The rows below come in pairs that one turn or mirror swaps. Which row does each named row swap with?
k_879: [ 17   5 -30  -5 -25 -13 -18  -1   9 -15  18  15  18 -12 -17 -27  -4  18
   1]
k_78: [-15  15 -21 -14  -1  17  -3  -5   5  10 -21   6  14   7  21 -21  24  -9
 -20]
k_976: [  4  12  12  31  -9  -5   3   8  24   9  -1  -2 -32 -15 -30   1  -4  -2
 -18]
k_590: [  9  20  -1 -14 -10   5   4  15  -2 -27  -5   8  -5 -19 -23   4 -31 -33
   8]
k_905: [ 21  25 -27   1  12  -4  39 -10  10  11  -9  -5  17 -19   3  -3   5   3
   5]
k_443: [  2  25  -6  19   7   7  -8  23  27  -9 -15  34 -14  20   5   4 -10  16
   7]
k_173: [ 25  19 -33   6  11  -7  41 -10   7  12 -10  -2  18 -14   1  -5   1   6
   4]
k_867: [-14  11 -18 -17 -20   5   3 -11 -16  18  -2 -13   4 -14 -42 -10   0   4
   4]
k_64: [ -7  22 -28 -21 -20 -10   5  -9   6   1   5  -7  11  -5 -39 -26  -6  21
  -5]
k_763: [ -3  -1 -18 -14   7   4 -11  21  -2  15  12   5  21 -15 -40 -23 -14   1
  13]
k_163: [ -2  32   3  26 -17   7   5  13   0   0  -8  17   1 -22 -17  22 -29 -24
  13]
k_257: [-21  12 -10  -2  17 -11 -23  39  21 -12  -5  24  -1   6  -8   9   5  19
   1]
k_565: [  7  10 -22 -14 -34 -14 -21  -2   4 -14  14   9   9  -5 -21 -29   6  16
   4]
k_490: [-22  14 -16 -16 -15  13  -7  20  23   8 -21 -11   4   4  10  -4  17 -18
 -17]
k_726: [-15  21 -22  -8   0  22  -4  -4  -5   2 -11   9  16   2  15 -30  25  -7
 -20]
k_154: [-15  10 -21 -15  -9  15   0  -1  16   9 -29  -7   4  12  11 -20  24 -13
 -15]
k_510: [ 20   4 -10  10 -11  22   3  -8  22   5 -14   4 -15  -5  15   0  22 -23
  22]
k_875: [ 19  15   1  14 -32   3  11  28   8 -11   9  10  -3   8   3  14  -3  28
  22]
k_632: [-11   1 -28   6  21 -31  15   6  14  -4   8  -1  27  -6 -12  15  -4  10
 -10]
k_298: [ -5  22  -2  16   4   4 -14  31  21 -11 -16  40  -6  13   5   5  -9  22
   9]
k_434: [ 10  33  -1  18  -6   7   8   9 -15  -8  -3  30   5 -21 -17  16 -26 -20
   7]
k_599: [-27   7 -26 -12 -17  14  -7  13  17   5 -31  -9   5   9   3  -9  13 -20
  -6]
k_807: [  2   4   9  32 -13  -9   3   8  24  12  -3  -3 -31 -11 -30  -4  -1   0
 -13]
k_515: [ 12   2   1  27 -18  -9 -16   1  25  10   0  -4 -32 -13 -13 -11  23   1
   3]
k_984: [-15  14 -25 -17 -19  12   7  16  19   9 -23  -6   9   2  15 -12  18 -18
 -12]
k_487: [  3  13 -20  -3  28  20  27   6  29   0  -8   5   2   1 -25   6  15  27
  -8]
k_417: [ 16  -1  -9  15  -7  17  -4  -7  24   2 -14   8 -17  -4  16  -5  26 -18
  30]
k_406: [  8   5  20  26 -13 -15  22  13  28   3  21  10 -10  -6 -13  -4 -10  25
  -8]
k_720: [-18  24   0  -5 -18  27  12  14  -8 -19  -5   6 -14  -8  -5   2 -21  -3
 -23]
k_340: [ 17   3  -9  12  -7  19  -2 -10  18   5 -12   5 -11  -7  14   4  22 -23
  29]
k_589: [ 15   3 -14   2  -1  -1  -9  16  -7 -30  19  31  21 -10   9 -18   0  15
  17]
k_715: [ 23   6 -15  -6  34  -9  28   9  19  -4  -7 -19   6 -22 -17  -7  10   3
  11]
k_759: [ 19  27  -2  10   0   1  12   6 -20  -9  -5  43   5 -15 -22   2 -18 -16
  -8]
k_236: [-22  10  -5   6  19 -13 -13  39  15 -12  -2  34  -3   4  -7  12   0  16
   3]
k_883: [  6  -1   1  -2  -4 -17   8   9  34  22   9   0 -32 -12  -1  -8 -25 -16
  -2]
k_458: [ 11   5  15  16 -12 -19  18  13  35   7  12   9 -11 -10 -22   3 -16  15
 -16]
k_517: [-30   7  -7   6  17 -15 -11  33  29 -19  -2  29   5   2   0   5   0  18
  -2]
k_419: [-17   0   3 -11   9  22   0  35  -4  -6  -5  18  -4 -16 -22 -31  -3  15
  14]
k_917: [  5 -12 -13 -22   0   8  23   5  30   6 -14  17 -26  10   0 -12  -6  -9
 -16]
k_48: [ 23   3 -13   3  -4  -3  -5  15  -3 -27  15  30  26 -11  15 -16   0   9
  14]
k_730: [ -9   8 -16 -15 -28  13   5 -21 -13  15   2  -5   4   0 -38  -6   8  -2
   7]
k_923: [ 10  16 -36   2  16 -17  30  -9   6  11   1  -5  29 -14  -6   1   5   6
  -4]
k_681: [ 13   0 -19   2  -6  -1 -12  15  -5 -32  13  29  24  -1  11 -23   0   9
  12]
k_38: [ -6   7 -34   2  21 -27  12  -2   9  -1   8  -6  31 -12  -4  13  -7   3
 -11]
k_212: [  9  31   4  16  -7   5  12   6 -13  -4  -4  34   0 -25 -21  13 -25 -22
  11]
k_683: [ 23  31 -20   4   8   2  43  -7  10  18 -20   1   1 -22   0 -14   4   8
  13]
k_959: [-16  28  -4  17 -13   7  -3  13  22   6 -15  -4   8 -23 -10  20 -23 -26
  17]
k_880: [-14  18   3  10  11  -5 -16  31  21 -21  -8  39  -4  10  -5  -2  -6  21
   3]
k_359: [-10  17 -23 -21 -24 -15   0 -10   4  -3   6   3  11  -8 -39 -24  -6  17
  -4]
k_813: [  0   4  -1  -1  -3   0  16  -6   3   9  17  12  12 -12   6  -3  46  11
  23]
k_899: [  2   8  -6  -9 -11  12   8 -13  -6   2  15   5   9  -8  -3   6  46  -7
  -4]
k_871: [ 12   7  -5  29 -14   1 -22  -7  22  11  -1  -2 -33 -24  -9  -8  14  -9
  10]
k_67: [ 20  -1   3  10 -42   4   5  20  -6  -7   2  22   0  17   4  13  -6  -3
  16]
k_819: [-26  23  -6  13 -22  11   5  12  16   4 -14  -8   5 -17 -14  18 -16 -31
  15]

k_419 pairs with k_917
k_67 pairs with k_813
k_819 pairs with k_632
k_880 pairs with k_154
k_871 pairs with k_879
k_359 pairs with k_807
k_515 pairs with k_565

The rows below come in pairs that one turn or mirror swaps. Which row does each named row swap with?
k_549: [ 30 -16   1 -17 -27 -10  18  18  -1 -10 -11  -2   1 -24  -7  -6]
k_533: [  6 -18  11 -21 -13  43   0   0  -3 -33 -16  -1  14 -13  -3  -1]
k_166: [-28  19  13  -5   6   3   5 -12 -32  11 -18 -18  -2   8   5  -8]
k_46: [ 15 -20  -9  -9  20   8  -4  -7   9  19 -23  -9  16  -9   2 -26]
k_733: [ -8   0 -20   1   4 -15  23  -5  16  -1   3 -21  28  -4  -5 -22]
k_766: [  5  13   3  -2   7  -5  11  17 -22 -14  17  13   0  15 -13   4]
k_275: [ 22  -7  16  14 -39   1  -7 -14 -12   6  -5 -27  -7  11   1 -10]
k_274: [  1   5 -29 -21 -17  17  -9  13   6  19  -4 -25 -10   8 -18  -8]
k_500: [  8 -18  16  -4  17   8   2   8 -29  -2 -22   3 -18   1   4  12]
k_174: [ 31 -10  14 -14  -2  20  -9 -13 -12  -1   5  17   3 -24  11  -4]
k_919: [ -3   8   3 -17   9 -27  18 -11 -12 -18  20 -12   7   4  10  -9]
k_752: [-17  -4 -14 -13 -15  14   7 -17 -39   3  23  -5   6   7   4   0]
k_62: [ 18 -13  -7   7 -21 -23   1  18 -19  -1  18   5   9   1   6   8]
k_377: [ -6   1   3  -6 -12   8  30  22   4 -36 -14   6 -14   6  12 -11]
k_222: [ -6   3 -12  -6 -29  32   7   6  12 -21  -4  18 -16   4  20   5]
k_152: [ -2 -23   9  -3 -32  44 -15  -1 -12  -4 -18   6  -3  -9  10   5]
k_971: [ -2  -8 -39   4 -11  21  -1  -4  24   8  -1  10  -3   2   3  -6]
k_751: [-15  -8 -17  -5   5  -1  -4  -1 -44  -5 -26 -11   3 -10   1  -2]
k_380: [  0  13  15 -33   5  -3  -2  17  14  -4  -1 -17  -9  21  24  -4]
k_643: [  3  -9  21   5 -25  -5   2 -23  42  -6  -7  -7   4 -12   6  -6]
k_112: [-29 -10  24   2 -14   0 -10   7  40   7   8 -15   5   3  -2  -1]
k_846: [  3 -20  -2  -1  -1  28  -2 -11  -3 -29   0  20  17 -10 -16   9]
k_569: [  9  13  24 -10 -10  -8  10  15  -1   0 -20 -29  19  10  24 -17]
k_968: [-11  16  18  -5   5 -20  27   8  10  -8  -4  -7  -2  14  24 -16]
k_306: [ -4  12 -18   1 -10   4 -22 -32 -19   5   1 -16  -4 -10 -14  -5]
k_231: [  4 -28  19 -21   6   7 -11  14 -24  12 -14 -28   5  -4   4  15]
k_220: [-25 -15 -16 -11  -2 -21 -11  21 -18  -6  11  -3  11 -14  -1  11]
k_258: [ -8  13   5 -11 -26  24  18  17 -32   3 -10 -14   4  -4  23 -19]
k_616: [-42 -19  -4 -16 -18   3 -11  28   5   7  12 -16   9   0  -8  -6]
k_823: [-22  -7 -10 -22 -11  13   2  -7 -39  -8   2 -38   5  -5  -4  -4]
k_494: [-10  -9  11 -14 -15  26 -14 -16  38 -10  22  -2   5   5  -4   0]
k_781: [-10   1   4 -14  -1  12   3  13  22  32  -1   2   1  23  22 -12]
k_157: [-12 -18  43   0 -12  26  -4  -8   7  -3 -21   7   8 -21  -1   4]
k_362: [-28 -14 -10  -7 -28  19  11 -12  18   9  18  17   6 -17 -11  -8]
k_765: [  3  27  -8  16  14   7   4  -8  -2 -22   0   4   7  -1 -12 -19]
k_902: [ -7 -11  15  21 -18 -35  12   3  14 -10 -12  -8  -1  -2  -8   6]
k_350: [ -8 -12  17   2 -21  17  -2  -4  -3  18  39  -2   8 -23   5 -12]
k_360: [ -6  -1  -5 -10 -32  20   6 -23   0 -10 -46 -15   4  -2   6  -7]
k_948: [-22 -13  11 -15 -24 -20  -1  -8  35 -14  -7 -24   0 -15   3  -1]
k_165: [-13 -16  13   4  -7  11  -1   0  34  10 -16 -44  -3 -12   0  -3]
k_347: [-18 -17   2  11   0  24  -9  19   3 -12 -20 -19   8 -29 -23   3]
k_249: [  1  13  10 -14  19 -17  -4   1   1  19   7 -25   2  20  15  -8]
k_218: [-28 -12  -2  -9 -39  13 -13 -21  -9  13 -28   4  10  -4  -2  -9]
k_445: [ 19  -6  20   7 -22  20   8  14  18   0  27 -17   6  17   4   0]

k_751 pairs with k_152
k_166 pairs with k_157
k_733 pairs with k_445
k_165 pairs with k_569
k_533 pairs with k_823
k_380 pairs with k_948

